One vector is turned by the same rotation once a step. Each row is the vector after some number of steps, and that number follows the row.
The counts run from 0 to 529.
[ 96 125 117 111 129 156 191 178 109  93  99 131 117 131 149 113 101 161
 139 101  84 126 120 107  95 111 181 142 147 117 117 111  95 163 121 113
  99 111 100 127 115 195 136 125 122 146 124 107  83 148 192 142 131 139
 164 121 158 138 145 114 114 162 136 129 151 143 129 110 158 160 118 122
 145]
311
[141 180 124 107 124 119 129 152 126  84  93  97 142 158 127 120 100 118
 105 122 131 150 144  81 144 129 123 153 134 110 149  56 112 119 128  83
 110 125 136 117  88 133 129  97 174 142 129 113 121 161 101 105 122 147
 176 148 143  94 113 145 109 164 167 153 168 159 126 157 193 171 113  81
 140]
214
[154 176  88 112  96 125 153 122 111 119 108  46 151 131 137 127 109 101
 147 106 150 142 117 105 137  92 124 146 143 148 133 143 102 125 102 169
 161 138 138 122 137 126 164 165 151 119 119 159 119  98 126 111 113  66
  64 146 126 163 141 140 115 156 150 151 128 150 112 167 101 115  87 126
 156]
223
[156 141 114 104 102 123 122 123 117 130 149 150 172 114 127 107 159  37
 178 120 184 128 152 123 138  83 150 124 104 130 102 124 122 104  95 151
 137 122 163 143  99 125 116 122 123 168 100 185 123 153 103  97 149 162
  79  96 114 146 138 138 129 165 138 123 138 146 124 117 136 129 111 146
 130]
234
[153 141 137 111 122 117 175 142 119 101 120  62 163 143  99 146 114  68
 102 107 201 146 142 100 147 134 125 189 125 144 104  77 117 121 119 140
 134 143 130 147 107  77 125 102 148 124 120 159 135 144 117 112 110 130
 124 140 157 151  88 148 141 164 173 130 140  87 120 138 123  94 135 114
 157]
104
[132 186 151 130 117 131 106 166 139 108 121 141 181  90 130 110  93 100
 130  90  82 147 130  84  96 127 108 149 113 148 147 119 131 125 108 150
 117 144 161 101 133 131 133 115 119 143 119 153 153 112  97 125 181 137
 126 119 125 118 145 134  72 133 132 132 129 180 156 196 199 172 121 109
 147]
80
[147 134  94  97  92 134 156 146 139  93 151 120 174 126 110 128 139  81
 143 125 130 154 122 117 153  95 168 155 124 145 101 128 133 120  94 176
 131 139 136 114 125 146 120 119 133 133  78 186 141 131  93 131 115 103
  42 109 148 128 139 142 110 135 144 139 164 126 121 136  93  67 146 151
 137]
503
[131 153 173 103  73 114 120 152  68  82 146 111 145 102 128 115 139 151
 135  54 143 135 128  99 127 125 107 171 106 138 117 127 112 138 103 129
  98 137 117 140 152 112 113 125 141 128 148 159 131 120 123 134 108  94
 125 178 158 152  99 103  95 160 151 119 154  65  88 178 113  98 100  97
 124]
466
[141 110 130  88  96 146 118 126 108 132 143 166 155 100 142  90 153 110
 179 105 138 144 141 148 125  97 168 107 108  98 115 146 127 123  73 138
 134 140 162 101 108 155 103 105 147 183 133 140 106 139 125 144 157 153
 109 101 151 125 147 127  79 172  88 103 153 160  94 128 133 161 114 146
 123]
450
[ 86 153 142 108  97 134 143 154 127 132 151 174 152 129 151  98 142 105
 151  86 130 178 112 146 163 115  96 153 109  95 124 123 174 102  78  73
 130 162 136 139 109 146 109  57 118 141 157 170 135 133 109  88 143 111
 141 124 144 143 120 129  75 147 156  99 151 122 106 156 155 148 130 119
 142]
182
[125 137 141  81 142 181 176 148 117 162 137  75 136 122 129 122  61 136
 159 115 109 122 136 119 112 121 114 162 126 114 142 180 126 104  95 123
 148 143 100 132 138 139 168 172 148 147 152  90 108 106 173 105 126  77
 120 156 150 118 147 147  81  96 135 119 138 177 137 159 119 164  96 138
 160]
441
[109 118  98 116 109 136 156 179 166 121 118 139 135 133 116  79 110  58
 154 104 159 122 107 103 127  74 108 108 123 147 129 128 142 134 145 143
 127 122 155 170 134 183 125 116 129 147  93 202 106 160 121  64 137 138
 171  87 108 123 156 105 130 133 134 171 113 112 152 146 175 129 111 123
 123]
129
[108 176  96 134  92 114 122 111 100  80 142 149 157 149 143 121 138 102
 153  90 146 145 127 129 127 107 134 143 141 146 105 101  95 154 114 115
 115 117 137 152 136 118 136 123 124 148 125 127 151 116  83 141  80 131
  64 126 107 168 102 128  88 167 201  81 187  99  86 119 152 134 108  92
 129]
365
[132 144 179  97 105 134 111 168 102  90 138 138 153  97 123 114  87 169
 123  73 119 138 142  90 109 134 136 164  99 123 143 105 119 152 110 115
  69 115 124 125 144 126 106 113 146 149 155 126 110 153 132 134 119 135
 171 202 141  99  99 101 104 155 143 131 162 109 116 182 160 170 112  95
 122]
464
[109 117 122 148 143 108 168 109 121 100 119 143 151 140 115 113 130  45
 140 100 189 126 153 117  98 130 110 128 131 140  99 111 124 124 130 117
 139 155 179 162 121 123 127 126 100 174 124 122 150 108 111  98 136 171
 139  67 124 166 115 136  99 135 170  93 147 118 130 116 178 149 103 114
 155]
264
[118 162 123  99 122 152 162 137  91 151 153 121 138 117 127  94 104 112
 189  88 134 128 144 133 112 117 114 154 135  95 127 183 132  94  77 102
 139 146 104 143 134 168 169 150 114 156 155 130 127 109 165 105 141  87
 104 120 136 164 146 133  81  99 147  94 149 174 133 124 129 154  85 140
 154]
444
[123 111 150 119 110 143 170 145 126 102 152 104 150 144 105 159  88  99
 142 117 152 104 139 145 100 100 146 158 115 157  98 124 104 171 115 177
 125 116 134 166 169 108 142 143 137 143 120 100 125 124 127 141  60 122
  61 169 130 126  92 130 105 121 170  95 172  74  98 131  97 115 120 120
 123]
254
[ 74 148 104 116 100 138 195 178  97 106 116 112 112 111 158 111 142 157
 121  81  83 148  99 126 126 106 137 130 136 134 108 127 100 149 127 134
 138 140 100 161 136 176 142 139 115 131 127 133 107 117 193 133 144 114
 139  94 144 188 151 101 102 166 137 123 135 121  92 111 138 123 114 139
 156]
309
[161 156 103 114 128 158 161 142 157 140 101  67 152 138 136 141  66 111
 147 138 111 130 131  89 126 106 161 148 148 132 141 146  84 146  98 171
 148 107 129 116 136 156 175 168 157 142 114 110 101 117 130 128 112  92
  76 151 118 108 154 161 126 125 140 144 142 200 159 153 114 159 104 120
 144]
225
[141 120 148 110 140 117 128 116  95 110 100 133 139 108 133 102 115 120
 135  83 154 124 173 106  86 143 108 141 134 100 130 118 100 117 101 114
 113 141 167 104 104 128 113 126 145 177 153 102 121 128 136 128 154 160
 199 107 164 126 134 132  80 175 124 108 147 148 119 158 188 195  82 112
 152]
50
[147  94 178  70 105 143 171 186 112 124 167  85 136 109  72 147 113 108
 140 123 151  92 155 120 115 116 103 138  94 142 104 138 131 121 144 182
 123 137 125 159 161 104 132 157 138 154 114 128 122 141 150 123 114 134
 104 179 134 117 113 108 107 109 148 113 137  68 109 150 104  83 130 132
 110]
138
[115 144 154 121 114 144 163 181 123 113  97 111 145  87 152 123  86 159
 114  88  66 148  97  99  91 113 123 143 123 147 154 135 107 152 109 181
 120 128 153  90 155 152 134 123 139 116 128 138 114  96 140 145 156  94
 138 138 138 142 145 120  89 158 103 158 109 144 131 192 150 160 112 125
 149]
192
[115  92 119  95 121 132 151 136 123 108  83 108 112 152 119 114 118 122
 125 114 180 121 141 113 136 133 106 142 149  86 132 111 143 113 126  93
 114 145 162 104  91 177 103  96 179 158 141 105  92 141 113  91  99 140
 209 149 160  90 106 114  89 142 157 132 153 132  94 154 170 168 108 100
 123]
431
[127 147 120 140 144 137 166 156 141  71  94 150 156 150 134 133  88 103
 115 120 144 128 125  88 129 116 200 162 131 139 116  59  92 168 122 114
 101  86 127 156 112 155 114  94 134 140 104 140 107 163 123 134 111 178
 150 126 146 106 111 126 151 158 170 128 165 128 153 119 177 156 131  92
 144]
98
[130 140  89 109 108 160 155 171 183  99 138 124 179 124 119 112  97  86
 136 151 114 159 119 123 120  99 158 134 118 157 122  99 144 129 108 179
 132 135 148 102 118 151 136  97 132 147  53 164 144 130  77 124 137 124
  82  94 143 102 147 163 106 117 138 163 148 141 151 133 136 114 172 141
 129]
506
[155 133 137 143 136 110 119 104 134 124  88 130 170 117 137 149 126  88
 105 131 163 163 137 110 136 124 176 133 115 108 128  85  85 132  79 117
 142 140 186  97  97  88 103  92 153 164 150 108 121 136 109 129 120 175
 127 126 139 128 118 144 107 208 140 108 155 157 130 155 185 175 120 114
 145]
483
[134 157 160 128 119 148 132 156 173 121 120 124 186 107 135 103  69 126
 116 111  98 164 112 117  96 121 130 165  98 141 150 118 130 127  71 178
 146 136 172 104 131 123 127  95 144 142 102 148 137 124  93 112 145 112
 128 123 162  91 129 165  92 131 112 156 121 168 155 200 144 158 145 135
 151]
76
[128 135 145  73 114 154 138 147  86 168 164 170 152 108 140 110 142 100
 191 105 135 132 152 139 135 111 154 136 107  87 109 166 130  93  64 105
 148 138 116 142 127 137 135 130 122 170 160 133 108 139 150 125 144 132
  97 122 126 153 134 128  90 141 137  68 154 163 117 110 110 163 105 142
 133]
448
[148 170  99 140 141 119 140 163 153 114  64  76 147 140 126 111  97 111
 110 115 113 162 111  76 176 112 149 131 148 150 141 121  93 156 115 127
 118 147 147 111 145 146 125 153 157 133 105 157 120 121 125 101 129 118
 127 138 125 113 171 111 113 169 121 169 114 159 159 182 209 139  97 117
 146]
491
[126 108 112 153 139 144 168 114 169 103  82  99 171 145 141 128  97  89
 111 136 145 147 104 132 103  95 177 128 128 152 122  96  78 180  87 160
 155 117 200 134 123  91 105 132 154 144 112 108 119 122 100 133  74 147
 107 118 136 112 112 152 121 192 144 127 154 124 129 154 137 157 120 127
 154]
371
[150 101  80 103 111 133 134 131 151 140 110 117 154 137 122 146 139  57
 151 158 140 126 108 140 152  77 170  94 145 118 127 134 113 143 129 167
 152 118 189  99 128 164 125 135 159 166  98 136  92 136 101 100  94 144
  61 125 106 115 151 121 105 160 137 110 152 165 111 122 140 154 109 149
 118]
121
[105 111  88 111 125 143 153 167 141 116  91 109 115 149  79  99 100 124
 134 117 106 121 121 105 175 121 148 125 165 117 127 166 136 155 114 108
 100 152 134 125 160 203 128 170 144 162 111 131 119 108 129  94  99 124
 147 138 118 100 168  78 105 125 123 130 155 131 137 143 206 133 101 116
 132]
278
[124 108 145  76 103 112 144 168  86 120 114 129 133  86 136 161 180 116
 109  94 110 132 110 118 125 110  87 119 123 116 128 142 132 119 154 153
 117 151 164  88 141 151 116 114 129 153 150 134 124 104 129 133 157 143
 128 137 126 170 134  92  55 178 129  98 136 127  64 163 161 144 115 126
 128]
301
[148 165 122  80 133 157 137 156 138 122 111  54 132 144 124 118  63 147
 122 125 109 135 156 102 118 140 105 161 136 107 145  96 116 102 107 120
 142 160 113 106  97 124 151 133 159 145 123  81 120 126 138 110 152 105
 165 141 166  94 150 158  70 134 134 156 153 183 139 172 174 161 115 119
 138]
326
[146 151 152 144 146 121 135 109 129 128 125 132 169 132 139 148 130  81
 132 122 175 157 150 130 142 138 164 160 102 104 117  85  89 124  62  99
 148 134 158 138 103  62 107 112 133 151 166 108 133 133 128 122 124 151
 117 142 136 152  90 150 117 196 165  80 166 153 143 129 153 176 122 119
 151]
482
[141 121 122  83 108 128 168 121 100  93 122  61 141 133 132 105 136 118
 120  95 180 143 142 122 115 125 126 173 117 108 103  91 119  95  98 155
 141 173 136 116  93 119  97  91 163 145 121 141 114 131 117 132 144 120
 171 104 207 143 113 150 107 179 128 147 134  95  95 133 106  93 121 135
 155]
320
[102  96 122 110 108 164 195 166 156 129 142 125 157 123 109  99 115  83
 134 122 123 145 110 157 120 110 105 140 114 134 109 143 183 101  91 165
 151 184 164 109 127 165 113  85 123 153  94 169 136 108 114  94 131 106
 120  89 169 131 140 148  80 120 111 126 136 108 113 149 111 107 151 152
 150]
290
[152  97 102  90 122 140 156 145 145 157 122 117 151 141 110 163 133  57
 148 176 154 126 124 140 158  87 181 112 138 104 114 135 108 135 116 146
 156 106 163 122 124 142 142 137 163 166 119 112  90 151 134  93  95 147
  56 158  94 114 133 120 114 149 157 100 161 170 127 109 131 151 121 121
 111]
120
